Each row is where one point has got to under a steady rotation. How many ticks took it there?
The counts run from 0 to 301.
[126 156  55 128 169 105 110 114 105 123 168 105 125 110 136  79 141 101
 101 126 118 119 117 128]
205
[136 106 126 121 151 157 147 121 153  76  97  97 163 142 115  84 117 114
 116 121 106  97 125  75]
182
[ 71 135 130 151 122 137 105 128  90  68 131 142 102 142 126  84 150 102
 121 152  85 135 130 124]
48
[129 120 189 113 139 142 118 121 181  80 141 173 146 148 114 100  89 143
 137 140 129 150 128 118]
89
[ 92 120 155  97 101 190 143 163 104 117  91 128 115 111  98 121 172 106
 160 124 141 123 132 125]
142
[126 122 186 116 148 133 112 106 177  95 144 159 128 150 113 113  74 135
 125 155 136 174 122 114]
84
[ 98 105 150  96 123 165 110 139 129 133 138 103 101 119  72 107 136 144
 117 149 190 117 106 163]
128
[ 84 119 114 151 142 125  94 112 103  82 142  97 102 144 108  76 128 117
  91 165 113 121 111 129]
39
[134 155 116  79 137 147 119 152 137 145 172 159 142  87 114  97 164 136
 151  98 169 114 126 166]
291
[133 135 165  97 130 155 124 152 166  93 154 184 163 120 117  82 139 153
 153 108 140 107 133 148]
280
[119 145 120  85 120 173 158 150 106 148  93 126 123  94 118 137 165  82
 169 105 136 148 136 104]
151
[137 143 167 101 136 146 124 143 171  89 156 196 166 122 126  90 128 146
 155 109 128 126 137 135]
98
[133 141 157  92 128 155 124 154 158 100 157 183 164 113 119  84 146 148
 155 103 141 104 131 152]
282
[138 111 126 124 152 155 147 124 153  72  97 101 166 142 117  81 120 114
 119 118 103  96 126  75]
183
[135 120 180 106 152 135 113 110 188 103 152 156 135 142 106 107  74 147
 124 147 152 158 122 126]
266
[129 170 132 107 154 114 123 110 142 138 158 178 113 114 146 134 101  95
 145 136 123 208 132 118]
250
[124 146 148 114 158 113 111  96 154 132 153 153 104 130 127 132  77 108
 123 156 134 206 122 115]
75
[139 150 149 103 164 114 114 101 168 136 159 157 117 125 125 132  77 117
 129 147 148 199 123 118]
257
[131 119 184 106 137 151 116 131 184  83 148 171 155 137 106  89 103 156
 138 130 142 125 127 132]
273
[ 78 121 120 148 142 121  91 107 101  92 145 104  86 145 110  86 120 112
  92 174 115 141 111 132]
220
[115 168 122 115 149 110 116 106 124 138 156 164  96 117 143 134 109  84
 137 144 116 209 132 116]
68
[129 143  61 127 174 108 109 106 119 121 161  85 123 116 123  79 123 108
  88 135 129 115 112 122]
27
[135 153 131  86 134 151 123 155 145 123 167 175 154  97 118  90 160 141
 156  98 154 106 133 160]
287
[137 120 114 125 151 152 149 129 143  71 106 112 170 135 125  74 131 113
 122 112  94  91 131  80]
186
[113 121 134  87 137 151 105 131 136 148 160 106 106 107  81 108 133 144
 114 142 198 121 108 171]
123
[ 83 162 123 138 125 129 114 132  90  93 138 170 101 122 146 107 154  87
 147 140  81 167 140 122]
56
[146 153  51 120 176 111 124 116 120 126 158  97 143 106 136  81 134 100
 104 114 123 109 118 114]
22
[151 152  71 113 164 132 148 131 131 107 131 119 168 109 144  81 146  98
 128  94 102 100 132  90]
14
[131 139 160  95 128 155 125 152 160  96 156 183 165 115 115  82 143 150
 154 105 142 105 132 147]
281
[ 76 149 127 145 118 137 111 133  87  79 133 160 101 132 139  94 154  93
 138 145  80 150 135 123]
52
[137 144 103  83 145 160 160 130 120 167 100 102 120  96 118 146 136  76
 147 113 149 166 128  89]
158
[146 123 109  92 163 149 155 111 147 152  96  74 126 116 109 136 101  88
 120 128 154 158 116  78]
166
[141 151  53 122 176 109 122 111 121 128 160  93 139 109 131  79 132 103
 101 119 126 111 114 115]
23
[ 92 123 151  95 101 190 145 161 103 119  93 127 116 108 102 121 173 104
 159 120 139 126 132 122]
143
[101 138  80 139 163 107  94 102 102 116 162  92  97 127 119  85 121 108
  87 159 128 134 108 136]
213
[145 130 105  87 154 149 157 115 139 161 101  80 122 107 113 142 113  85
 131 121 152 163 120  80]
163
[127 151 108  78 141 144 116 146 128 162 171 136 122  88 105 105 157 130
 137 114 185 120 117 171]
296
[139 144  84 125 156 133 139 132 126  88 131 124 167 119 141  69 152 105
 128  97  91  90 134  98]
193
[119 138 111  81 140 145 113 137 125 166 163 114 109  91  94 113 150 131
 126 126 194 126 112 168]
300
[138 131 168 106 159 126 112 102 184 119 156 153 124 137 113 116  72 134
 123 152 152 177 120 123]
262
[130 160  54 127 170 107 114 115 107 123 167 107 130 108 139  80 142  98
 107 120 116 115 117 123]
204
[136 125 112 125 152 148 145 131 142  72 110 113 174 133 129  73 135 113
 125 110  92  89 131  82]
187
[126 122 189 115 145 139 113 110 180  89 142 166 133 149 112 108  77 138
 129 150 132 164 125 115]
86
[101 137 134  90 107 184 154 158 102 134  91 130 118 100 111 132 174  92
 167 111 135 135 135 113]
147
[137 152  75 124 158 129 136 133 120  94 139 123 163 112 144  70 153 103
 127 100  93  94 130 101]
195
[142 140 101  85 150 156 159 123 126 166 102  94 120  99 117 146 126  80
 140 116 148 166 125  85]
160
[126 141  64 129 175 109 107 106 117 120 162  83 121 121 120  77 124 109
  84 138 132 115 107 125]
28
[149 156  55 117 171 116 131 119 124 121 152 104 155 106 141  82 141 100
 114 105 114 108 124 105]
19
[129 124 191 113 139 143 118 123 182  78 143 177 146 143 115  98  92 145
 139 137 127 145 131 119]
90
[102 174 116 123 137 117 118 119 101 121 148 174 101 113 150 123 135  79
 149 138  97 191 139 119]
62
[132 129 186 109 135 148 122 130 178  78 146 185 158 138 121  92 107 144
 148 125 124 138 132 123]
93
[107 169 135 120 135 125 122 125 118 115 145 190 112 116 150 126 128  87
 158 132  97 196 142 115]
243
[126 173 129 110 151 114 120 113 138 137 156 179 110 113 145 133 104  92
 149 133 118 208 135 116]
249
[127 149 108  78 140 144 115 143 130 163 169 129 121  88 102 108 154 132
 135 116 187 121 116 171]
297
[102 124  89 143 161 116  96 104 111 100 152  82 105 136 109  73 120 116
  79 160 125 118 107 129]
34
[126 139 156 116 156 116 109  95 162 123 151 152 105 136 121 129  72 115
 120 160 138 202 122 114]
77
[103 173 115 125 140 116 116 118 104 125 150 172  99 114 149 125 129  80
 148 137 101 199 138 121]
63
[132 162  54 124 166 111 121 122 109 116 158 116 143 107 143  75 153  99
 113 110 109 109 122 119]
201
[141 152 153  95 137 144 124 145 164 101 163 195 167 112 128  90 138 144
 158 102 137 121 136 142]
101
[148 157  55 116 174 115 130 118 125 125 153 102 149 106 138  81 138  99
 111 105 118 110 120 108]
20
[105 111 143  92 128 158 108 136 132 138 147 102 101 116  76 106 134 144
 114 146 195 118 106 166]
126
[ 85 153 146 138 122 138 114 132 102  85 131 181 105 132 142 109 141  94
 151 144  81 172 141 116]
236
[152 150  76 114 161 135 150 131 132 105 127 118 171 112 142  79 146  97
 132  89 100  97 131  90]
13
[119 151  60 129 167 103 105 109 105 125 169  99 112 114 130  81 131 102
  93 137 124 125 112 133]
208
[137 150 114  80 150 136 109 136 145 158 180 140 130  93 104 104 140 142
 131 116 187 124 117 170]
115
[105 173 118 121 141 115 119 118 108 129 152 170  97 113 150 128 126  79
 144 139 103 202 136 119]
64
[132 147 104  85 137 164 160 134 116 161  98 111 119  93 122 145 144  77
 155 109 146 160 131  92]
156
[137 126 171 106 156 127 113 104 185 116 155 151 128 138 111 115  70 137
 122 150 153 174 120 124]
263
[ 73 142 131 148 120 135 108 134  88  70 131 151 101 138 132  88 151  98
 131 150  80 141 133 123]
50
[126 125 175 116 154 129 111 103 174 103 143 156 119 147 115 117  70 129
 123 158 137 184 123 114]
82
[130 141 117  81 148 137 106 135 144 157 177 130 120  96  99 106 136 142
 125 122 192 125 111 171]
117
[132 127 179 104 131 157 120 143 173  84 151 180 164 128 113  83 125 156
 149 117 139 110 130 140]
277
[ 85 112 161  97  99 192 135 158 109 113  97 123 110 115  90 114 167 119
 149 132 148 117 127 134]
139
[141 149 160  99 137 146 126 145 168  96 159 195 167 116 127  87 133 143
 159 103 132 123 138 141]
100
[139 141 102  83 144 157 162 126 124 166 101  99 119  97 118 146 132  78
 144 114 148 164 127  87]
159
